128 stands for zero in the data rows.
Here are some numbered points:
[ 84 129 174  89 103  65 174 105 146 129 126 155 115 141  74 154  97 153
  81  78 147 130 127 135 146 150 102 153 130 140 158  92  97  89 125 151
 134 110 129 152 148 116] 0
[ 87 131 156 107 138 114 158 182 173 128 137 164 100 139 102  81 146 102
 109 166 112 118 131 117 164  95 128 125 138 150 147 133 156 153 121 148
 117 111 125 132 153 124] 1
[148 129 129 122 129 107 130 115 145 126 108 109 125 108 145 125 116 142
 116 105 132 121 135 114 171 118 130 135 118 110 144 131 126 107 135 137
 129 134 121 124 116 120] 2
[100 122 104 132 106 140 143 146 162 124 118 142 117 137  88 133 118 131
 102 132 133 140 144 123 117 133 107 106 143 158 122 137 141 128 125 121
 142 124 121 139 113 138] 3
[126 126 124 117 124 120 126 127 107 148 128 123 136 131 144 123 149 111
 144 123 123 122 121 131 126 132 124 130 131 127 138 116 131 134 141 104
 108 134 141 126 126 130] 4
[103 180  11 224  65  64  87 167 125 199 137 202 148 109 162 151 151 126
  85  34 149 141 144 154  73 124  31  50 120 177 132 119 152 170 125  46
 167 133  98  52  64 129] 5
[114 122 122 117 114 176 154 126 105 111 142 146 121 137  96 131  99 111
 114 183 123 161 115 123 127 112  79 143 158 168 135  61 128 180  98 135
  99 139 114 101 148  98] 6
[141 131 112 161 119 132 115 103 132 122 128 135 126 129 144 130 122 136
 130  91 130 132 138 107 137 128 144 126 120 160 125 126 137 130 139 104
 129 158 128 105 129 116] 7
[146 108 136 146 119  77 142 149 158 172 154  94 116 140 146 157  93  54
 129 132 152 192  80 121 105 153 124  58  74  85 100 160 153 110 122 181
 143 107 128 221 103 125] 8
[155 127 137 114 123 122 143 108 129 153 168 132 151 122 148 135 135 129
 136 128 112 130 137 132 114 111 122 134 107 130 129 123 139 135 120 112
 114 125 127  93 151 122] 9
[128 129 124 125 115 133 124 125 131 111 130 133 132 136 133 118 110 135
 122 122 128 147 137 133 142 122 129 142 121 121 119 129 122 129 129 129
 126 116 125 127 130 129] 10
[155  92 108 147  79 123 187  86 178 165  84 130 129 123 131  88  89 136
 112 131 121 158 143 154 145  87 148 126  96 160 106 151 167 135 111 116
 167 105 135 159 110 115] 11
[150 131 127 117 127 141 118 130 113 133 145 118 138 122 143 115 142 114
 129 147 122 114 128 134 141 131 139 132 122 123 139 130 118 152 145 129
 115 128 132 112 134 114] 12
[133 126 112 151 128 116 110 140 150 121 134 137 131 173 133 110 121 131
 125 127 139 143 130 115 144 140 124 137 123 134 141 104 148 134 115 109
 121 126 123 121 120 130] 13
[103 143 126 154 123 187 102 172 189  41 174 138 146 143  94 100  49 159
 128 214 128 180 133 142 148 125 123 156 170 137 104 144 106 180 103 139
  90 118 117 166  68 121] 14
[130 145 112 140 129 119 122 138 143  88 139 133 133 150 117 137 112 125
 160 120 139 132 125 131 136 126 149 124 121 127 118 154 101 133 112 123
 163 118 168 111 138 148] 15
[116 163 124 111 151 146 102 138 114 113 143 110 134 131 133 106 145 112
 117 135 128 107 117 122 155 134 119 121 144 103 152  99 102 140 147 143
 136 119 112 143  99 135] 16
[105 135 103 222  69 132  94 157 107 166 131 155 153 124 158 142 142 148
 130  26 148 118 142 106  49 121  86  91 103 170 171 131 190 100 154  69
 164  95 124  67  67 170] 17
[161 149 144 154 168 143  77 158  82 137 162  81 160  98 115 113 148 111
 153 139 131 108 101 127 106 133 104 142 138 156 137 115 139 161 179 129
 106 155 134 134 123 151] 18
[118 110 119 158 101 140 187 132 132 180 105 171 129  90  81  96 118 157
 119 153 109 154 193 125 173 102 171 148 120 179  76 166  90 213 161 113
 137 184  87 141 144 113] 19
[127 123 129 128 120 139 133 132 128 135 115 143 131 115 126 123 117 139
 131 134 125 135 135 134 132 117 137 125 136 139 122 126 125 131 134 127
 125 126 118 126 135 119] 20
[ 95 113 118 152 143 103 107 142 119 113 113 140 117 145 123 112 119 140
 133 115 131 131 132 131 145  97 134 136 117 142 129 159 135 142 113 119
 149 147 143 100 144 141] 21
[153 107 134 162 115 136 149 123 113 135 107 131 116 156 121 158 132 115
 150 140 161 150 128 139  95 118 131 127 135 126 101 113 127 132  95 147
 149 127 142 115 149 119] 22
[130  88 113 124 105 132 155 134 123 156 107 164 145  97 110 117 108 149
 130 145 123 157 147 116 134 118 133 127 131 191 114 144 101 162 167 123
 113 148 104 122 150 118] 23
New points follow, each followed by the numbers of its five nearest points above by angle, seen from the average point of the numbered points, smallest number first.
[135 116 150 131 149 122 111 109 137 123 107 127 119 117 147 109 119 142
 114 103 121 136 149 111 147 126 146 125 126 123 130 123 137 111 158 132
 159 116 101 143 116 125] >> 2 7 10 16 20
[117 122 122 132 128 142 147 137 125 124 150 134 130 136 113 155 119  95
 138 150 130 149 119 137 137 118 132 130 107 131 107 168 122 139 106 154
 133 126 138 155 150 143] >> 8 10 14 15 22
[107 116 135 150 134 115 122 107 134  75 154 102 121  94 101 141 150 121
 121 163 154 179 149 137 139 148 135 176 110 176  94 165 135 139 126  60
 112 121 187 128 127 136] >> 10 14 15 18 21
[146 135 131 140 142 101 118 146 129 141 112 114 134 139 135  91 166 112
 128 123 102 102 118 121 126 148 108 125 143 124 165 112 134 131 146 118
 119 123 147 126  91 165] >> 4 12 13 16 18
[150 124 142 133 140 160 158 166 121 122 113 135 168 123 132 131 103 147
 169 146 105 142 169 120 109 133 130 127 155 171 121 108 148 119 155 155
 131 122 148 130  77 129] >> 14 18 20 22 23
[ 78 160 157 123 137  69 171 138 163  83 147 138 130 172 109 108  59 125
 118 112 141 153 130 117 168 107 153 129  74 169 104 148  61 121 152 122
 180  66 147 103 109 131] >> 0 1 10 15 21
[146 132 119 153 133 188 158 165 132 163  93 128 155 107 103 129 172 117
 185 158 145 105 133 119 115  99 152  84 122 191 165 144  99 120 182 132
 167 121 151 130 101 145] >> 12 17 18 20 23
[109 131 155 140 124 134 144 137 101 120 124 111 121 109 107 158 139 121
 134 124 144 145 131 149 134 127 126 132 134 145 131 150 127 127 125 102
 131 118 120 117 128 135] >> 4 15 18 20 22
[109 102 146 115 147 107 151 130 135 150  96 126 163 107 149 134 121 157
 119 117  93 138 157 147 159 138 107 143 149 163 152 111 150 119 159 105
 144 116 124 154  75 122] >> 0 2 4 11 20
[105 164  83 168 143 115 145 143 125  73 138 115 123 173  95 126 119 111
 155 135 134 129 122 123 136 136 149 107 117 118 120 171 120 106  97 109
 182 131 178  96 154 159] >> 10 13 15 21 22
[135 117 173 132 119  99 185 127 102 169 119 120 121 149 112 165 125 108
 119 109 131 140 127 162 142 160 130 122 119 157 137 118 130 128 149 113
 112 140 134 171 142 117] >> 0 4 8 9 22
[120 135 123 132 154 137 124 132 119 118 136 114 137 130 129 155 137 119
 142 142 125 120 128 127 137 123 120 131 128 118 131 132 127 126 131 136
 123 115 120 121 124 133] >> 4 12 15 16 18
[134 153  99  89 110 110 100 154 129  98 173 159 121 140 108 148 127 106
  89 140 138 103  95 119  97 140  86 129  95 128 152 114  97 131 143 113
  94 153 120  88 119 145] >> 4 6 12 16 18
[127 126 134 128 166 127 124 137 102 121 147  98 135 125 142 113 152 112
 124 154 125 119 123 143 123  96  92 136 139 140 140 114 132 132 154 123
 115 107 135 103 115 125] >> 4 9 12 16 18
[ 93 128 126 120 126 186 150 137  94  84 142 131 128 112  65 171  95 149
 188 167 147 163 117 146 124  62 130 138 168 147  70 143  95  94  86 117
 155 138 161 123 112 130] >> 6 14 15 20 22
[145 125 129 111 110 153 134 134 129 116 125 121 125 115 116 150 121 110
 131 143 146 138 117 122  95 155 118 133 124 114 115 133 124 120 145 129
 105 141 121 169 135 131] >> 4 8 12 18 22
[137 148 180 111 171 133 138 209 164  81 158 140 154  78 100 187 111 136
 134 129 157 184  96 104 116 160 123 153  84 135  72 176 106 155 144  84
 107 121 106 124 113 164] >> 8 10 14 15 18
[127 122 110 162  98 131 106 131 115 131 136 135 124 123 135 107 150 123
 123  84 131 137 132 114 101 139  95 103 126 149 138 115 137 133 140 117
 132 109 119  96  95 133] >> 4 5 7 17 18
[101 138 135 139 129 129 110 148 152 148 106 118 125 111 120 109 129  95
 103 132 129 107 122 126 126 140  99 125 127 118 154 117 133 135 147 131
 143 102 116 140 145 154] >> 0 1 4 16 18
[139 132 133 114 105 144 126 113 106 142 145 131 134 142 135 119 132 115
 141 119 122 121 123 140 142 100 141 127 133 108 118 134 122 136 108 138
 150 122 135 124 145 111] >> 4 9 10 12 22
[110 149 105 196  82  94  96 120 109 157 142 128 139 102 152 126 144 124
  78  68 130 116 160  92 103 135 105  94 150 137 146 126 161 131 138 116
 142 104 120  55  94 135] >> 2 5 7 9 17
[148 107 179 123 102 148 121 158 102 130 113 139 111 137 116 186 116 135
 145 108 159 152  97 115  97 149 145 135 119 128  86 133 119 164 117  95
 102 155  96 133 107 157] >> 4 8 18 20 22
[ 82 115 104 147 141  85 161 124 242  94  57 171 124 153  81 108  74 137
 124 108 117  98 130  71 126 182 137 119 112 173 135 132 130  87 165  72
 161 150 169 150  99 140] >> 0 3 11 13 15
[140 133 118 152 123 140  94 138 127 121 140 114 126 136 119 157 116 103
 119 143 135 147 125 131 116 145 117 143 111 140 126 117 114 130 120 123
 120 122 104 137 112 151] >> 8 13 14 16 18
[114 131 150 108 124 147 157 131 109 105 144 126 142 137 105 136 126 130
 157 151  91 126 121 149 142 123 116 149 139 125 137 138 114 119 103 117
 126 112 152 139 147 127] >> 4 10 12 15 20
[111 115 130 111 164 123 137 158 163 123 105 125 124 144 124 118 128 129
 115 143 110 114 131 106 132 144 100 117 149 119 135 122 134 110 136 130
 112 134 113 152  95 122] >> 1 2 3 13 16
[146 136  92 140 117 127 143  95 133 133  99 141 130  88 102 116 152 149
 119 105 144  87 145 141 101 119 120 126 152 100 139 159 131 108 157 126
 114 146 133 116  97 114] >> 2 4 7 17 20
[123 137 123 124 124 134 117 135 126 126 121 128 143 130 125 114 130 122
 121 124 130 111 123 121 126 131 127 127 124 118 143 121 129 130 136 113
 134 126 137 120 120 149] >> 2 4 12 16 18
[167 142 116  79 118 121 173 106 100 162 185 164 159  87 171 182 117 168
 149 111  91 128 143 145 106 119 125 162 124 146 143 110 157 125  75 128
  96 156 140  63 169 110] >> 4 6 9 12 20
[133  81 116 152 114 123 134  98 138 157 106 127 124 103 142 105 103 145
 113 126 115 143 137 132 114 156 109 179 145 129 122  96 171 115 121 102
 154 137 151 122 166 154] >> 4 7 9 11 22
[108 143 114 109 130 111 127 110 133 114 162 141 131 135 113 102 114 140
 103 146 120 112 126 123 146 141 107 142 116 120 120 108 119 112 136 144
 119 117 136 142 116 124] >> 0 2 10 12 16
[161 145 159  96 180  90  97 177 153 133 123 122 116 147 159 155 113 133
 152 147 132 103 101 130 138 115 146 102 115 107 131 124 126 144 129 145
 147 138  84 100 107 135] >> 2 8 12 16 18
[124 109 132 128 131 115 129 109 148 147 111 121 131 117 132 118 120 131
 125 131 118 132 143 143 120 131 129 118 128 118 125 136 141 116 139 139
 135 132 125 145 119 121] >> 2 4 8 11 20
[145 136 108 106 132 138 130 134 129 120 158 152 123 133 104 138 120 135
 147 138 122 115 117 119  93 135 130 133 129 110 126 122 112 122  97 146
 129 136 136 127 127 113] >> 9 12 15 16 22
[144 101 132 134 107 137 141 111 130 142 109 113 139 121 132 134 128 119
 147 127 135 136 123 115 106 149 131 123 122 120 114 138 144 120 121 128
 141 141 141 145 132 131] >> 2 4 8 11 22
[143 125  89 142 120 172  87 106 123  99 123 130 110 167 136 113 134 141
 135 153 149 113 121 116 141 116 151 115 142 105 121 125 121 126  98 157
 175 117 156 140 130 122] >> 10 12 15 16 22
[151 115 118 128 123 131 143 151 157 216  89 106 126 148 172 109 150 108
 113 109 139 104  87 134 126 132  96  55  87 127 144 127 168 157 128 144
 126 112 109 135  84 148] >> 4 5 8 11 17
[132 107 129 151 100 146 125 113  98 186 107  80  93 110 142 130 131  69
  95 142 178 151 144 151 154 108 152 106 149 160 115 129 130 119 147 116
 125 129 114 133 135 114] >> 4 8 11 20 22
[134 145 115 163 156 141 104 135  95 111 130  95 132 121 145 119 164 119
 143 176 118 131 144 150 110 103 101 122 135 132 153 101 127 137 152 139
 130 129 103 105 126 140] >> 4 6 12 16 18
[132 113 127 112 112 110 143 116 130 144 150 128 132 112 155 137 145 128
 122 114 105 104 130 137 114 122 126 121 145 123 143 119 159 121  97 134
 127 133 132 120 126 118] >> 0 2 4 9 12
[149 122 170 116 117 140 128 148 126 139 152 138 128 153 138 127 105 151
 178 123 138 136 109  85  99 157 132 148 115 119 112 111 132 110 100 140
 111 124 168 128 140  93] >> 4 9 10 15 22
[134 130 135 140 100 152 115 138 105  68 135 111 100 165 125 119 110 112
 155 147 133 137 142 150 129 139 133 159 148 146 101 129 120 118 118 122
 175 125 154 161 136 107] >> 10 14 15 16 22
[126 118 130 127 119 132 136 143 122 147 114 142 136 104 112 124 119 136
 130 136 112 143 150 133 138 107 136 137 139 164 123 133 110 143 151 130
 130 153 113 123 138 114] >> 6 12 19 20 23
[ 81 114 100 126 131 116 139 135 155 170  99 146 118 118 127  77 132 143
 104 131 112 103 122 112 121  74 130  87 144 105 177 116 167 142 117 122
 147  92  86  82 162 130] >> 1 5 17 20 21
[134 133 128 132 135 124 160 125 138 133 130 127 138 153 131 113 127 130
 136 109 113 108 129 135 140  98 137 114 138 122 137 142 136 112 122 139
 142 124 140 143 134 115] >> 1 2 11 15 20
[133  94 166 126 118 166 138 112 155 149  89 132 127 116 126 166 134 125
 146 102 134 123 133 114  91 160 119 127 154 128 119 141 179  99 107 129
 131 159 163 166 136 125] >> 3 4 8 20 22
[114 112 164 111 154 126 126 131 120 126 136 107 129 131 118 150 131 100
 111 146 128 145 120 139 153 116 125 144 108 107 140 122  98 140 136 128
 110 110 110 150 147 153] >> 0 4 10 12 16
[132  94 145 135 104 125 111  92 132 140 109 109 119 105 168 101 121 117
 121 152 119 147 158 143 131 112 135 108 135 105 105 141 159 137 117 132
 124 125 123 151 131  99] >> 2 8 10 11 20
